In the rows, 128 means zero.
Named moves (each a turn or a mirror), then the moves between two rows, first move first; the first pair answered:
k154 (before |-> after):
[120 119 121 120  88 151 105 125 112] |-> [122 119 124 117  89 151 106 125 112]
[135 131 149  94 119 128 123 111 133] |-> [121 146 111 148 131 129 106 116 111]
[141 143 180 132 135  77 127 104 116] |-> [135 154 160 164 143  78 117 107 104]
k985 (before |-> after):
[ 83 209 140 170 137 153 156 114 131] |-> [ 82 208 135 171 142 153 155 118 127]
[137 110 144 119 134 136 113 107 126] |-> [131 108 118 119 146 138 112 120 116]
[131 107 147 105 122 127 122 124 141] |-> [121 104 110 108 136 132 119 140 128]
k335 (before |-> after):
[122 139 133 139 149 125 140 134 139] |-> [126 132 149 144 113 127 125 120 134]
[135 120 194 107  97  80 147 105 153] |-> [123 137 160  99 166  75 176 132 162]
[123 120 111  94  79 118 119 146 102] |-> [110 145  81 112 137 112 138 163 108]
[151 140 151 110  99 106 118 122 115] |-> [143 147 127  96 147 101 139 144 119]
k330 (before |-> after):
[122 130 119 110 163  99 141 131 118] |-> [131 123 130 102 153  93 138 126 117]
[144  83 110 145  62 114 105 105  86] |-> [138  75 116 117  51 160 124 103 125]
[130  87 129  99 115 122 105 140  88] |-> [125  86 126  86 114 159 120 142 121]
Now pairs of rows:
Each pair is 2 to 3 moves apart.
[113 113  10 136 174 145 158 167 112] |-> [108 149  48 163 186 173 190 145 173]	k985 then k330 then k985
[ 98 136 145  82 199 147 203 143 145] |-> [ 89 134 103 211 103 167 111 113  70]	k154 then k335 then k985
[119 135 108 156 147 137 148  75 170] |-> [124  90  65 117 127 122 118 103 109]	k330 then k335 then k985
[140 155 132 122 178  28 127 139  85] |-> [115 196 129 158 205 101 167 130 170]	k330 then k330 then k335
[107 128 133 162  94 160  99 113 143] |-> [106 127 114 172 101 146  90 123 119]	k985 then k330
[132 123 138 115  90 131 128 123 134] |-> [123 140 107 119 149 114 143 145 128]	k335 then k330
[136 146 125 145 150 172 149 138 171] |-> [165 124 174 122 129  87 122 127 114]	k330 then k330 then k154
[111 113 151 140  76 184 120 115 167] |-> [107 112 133  94 132 179 156 143 184]	k335 then k985
[114 136 108 120 160 175 162 151 184] |-> [107 155 103 169 156 174 151 139 174]	k985 then k154
[123 120 112 140 136 157 135 126 160] |-> [134 121 116 160 142 102 117 125 115]	k154 then k330 then k330
[144 132 133 167  69 124  75 126  99] |-> [122 125  76 116 101 192 112 160 143]	k154 then k330 then k985
[134 122 111 125 118 144 108 124 135] |-> [131 127  98 128 137 132 110 131 125]	k335 then k330
[108  98  76  58 151 141 145 175 111] |-> [135 115 207  72  96 124 149 110 160]	k154 then k985
[137 163 167 159 128 121 141 114 146] |-> [150 117 155 109  95 101 118 129  98]	k985 then k330 then k330
[134 158 146 145 156 130 151 119 157] |-> [148 138 157 109 152  91 140 124 127]	k985 then k330 then k154
[128 128 113 184 106 126  84 114  74] |-> [145  84 142  69  90 130 105 129  93]	k335 then k985
[128 136 120 140 147 102 122 137 115] |-> [134 135 146 117 145 105 138 132 141]	k985 then k330 then k335
[149 124 194 110  84 140 140  96 173] |-> [135 164 149 129 192 106 175 130 170]	k335 then k330 then k985
[120  95 152 133  83 145 106 117 108] |-> [113  99 123 149  93 147 100 128  92]	k154 then k985
[168 142 174 108 158 117 104 105 166] |-> [162 134 119 114 185  91  87 133 112]	k335 then k985 then k330
[135 130 123 167 117 124 112 127 105] |-> [136 113 115  97 144 138 143 151 128]	k330 then k335 then k330
[148 141 100 176 114  61  83 120  53] |-> [151 150 121  90 201  48 155 145 108]	k154 then k335
[127 135 130 151 137 124 129 123 130] |-> [130 120 119 128 138 114 128 137 116]	k154 then k985 then k330
[151 128 182 116 116  74 126 111 121] |-> [122 109  87  75 154 137 144 162 132]	k330 then k985 then k154
[147 155 188 161 139  59 121 104 125] |-> [135 150 168  94 182  99 167 133 173]	k330 then k335 then k330
[107 135  58 187 104 156  82 135  90] |-> [100 153  44 171 167 148 114 155 111]	k154 then k985 then k335
[115 149  87 152 144 156 129 128 125] |-> [128 156 149 159 117 147 130  97 150]	k985 then k154
[122 170 172 104 180 124 160 123 170] |-> [122 180 177 133 175 121 152 113 168]	k154 then k985 then k154
[123 121  91 141 126 152 102 135  96] |-> [130 131 131  90 170 140 149 138 142]	k154 then k335 then k154
[112 151 120 155 125 150 127 115 123] |-> [124 127 140 101 105 154 134 116 131]	k985 then k335
[134 113 149  93 134 142 137 113 162] |-> [119 114  91 110 157 150 130 137 137]	k985 then k154
[138 139 126 137 127  71 116 125  85] |-> [129 144 114  98 170  90 153 145 120]	k330 then k335
[123 155 128 159 150  80 119 123 112] |-> [129 129 133 147 102  90  97 116  96]	k335 then k154
[135 113 152 118  97 161 123 118 149] |-> [125 118  92 153 127 138 105 143 103]	k985 then k335 then k330
[129 113 121  78 174 105 137 156 105] |-> [131 101 160  91  90 170 122 119 144]	k335 then k335 then k330
[171  71 162  50  86 104 104 129 107] |-> [148  62  89  62  82 159  95 152 102]	k154 then k335 then k330
[129 113 124  97 128 107 123 141 107] |-> [129 133 127 139 136  91 117 130 101]	k330 then k335 then k330
[137 124 153  90 129 144 157 124 164] |-> [134 151 156 175 123 127 131 103 144]	k154 then k985 then k330
[130  97 130 119 128 117 125 127 104] |-> [135 113 156 129 134 109 133 113 121]	k335 then k985
[132 131 181 123 130 130 150 122 156] |-> [122 122 104 133 156 108 126 157  91]	k985 then k330
[105 164 108 153 154 173 143 119 158] |-> [116 141 136 151  87 181 117  95 148]	k335 then k154
[134 134 169 133 117 109 129 110 128] |-> [128 130 164 130 105 140 135 110 147]	k154 then k330 then k330
[139 142 137 126  90  99  93 147  65] |-> [124 138 115  58 127 157 143 173 126]	k335 then k330 then k330
[145 128 137 125 109 145 135 131 160] |-> [140 123 109 117 121 148 133 146 150]	k985 then k154
[161 137 204 164  82  65 104  70 117] |-> [105 115   9 135 147 161 115 161  99]	k330 then k985
[109 140 173 123 105 124 146  87 170] |-> [106 148 141 179 102 105 114  88 126]	k154 then k330
[ 90 123  77 138 122 202 119 149 140] |-> [125 113 172  51 138 137 154 138 162]	k330 then k985 then k335
[113 117 131 104 177 153 168 120 171] |-> [124 116 172 116 138 149 156  93 178]	k335 then k154 then k335
[128 137 154 115 147 104 141 125 125] |-> [116 146 120 138 159 118 137 133 118]	k330 then k335 then k985
[108 166 136 193 178 132 157 111 154] |-> [ 99 140  69 161 190 149 150 148 126]	k154 then k335 then k985
[132 146 106  96 197 103 126 158 116] |-> [126 129  74 113 160 118  96 160  87]	k335 then k154 then k985
[111  85 108 123  81 143  83 136 126] |-> [114  83 123 116  75 139  87 130 133]	k154 then k985
[127 158 117 100 203 123 160 148 149] |-> [150 110 177  64  86 137 121 110 140]	k335 then k335
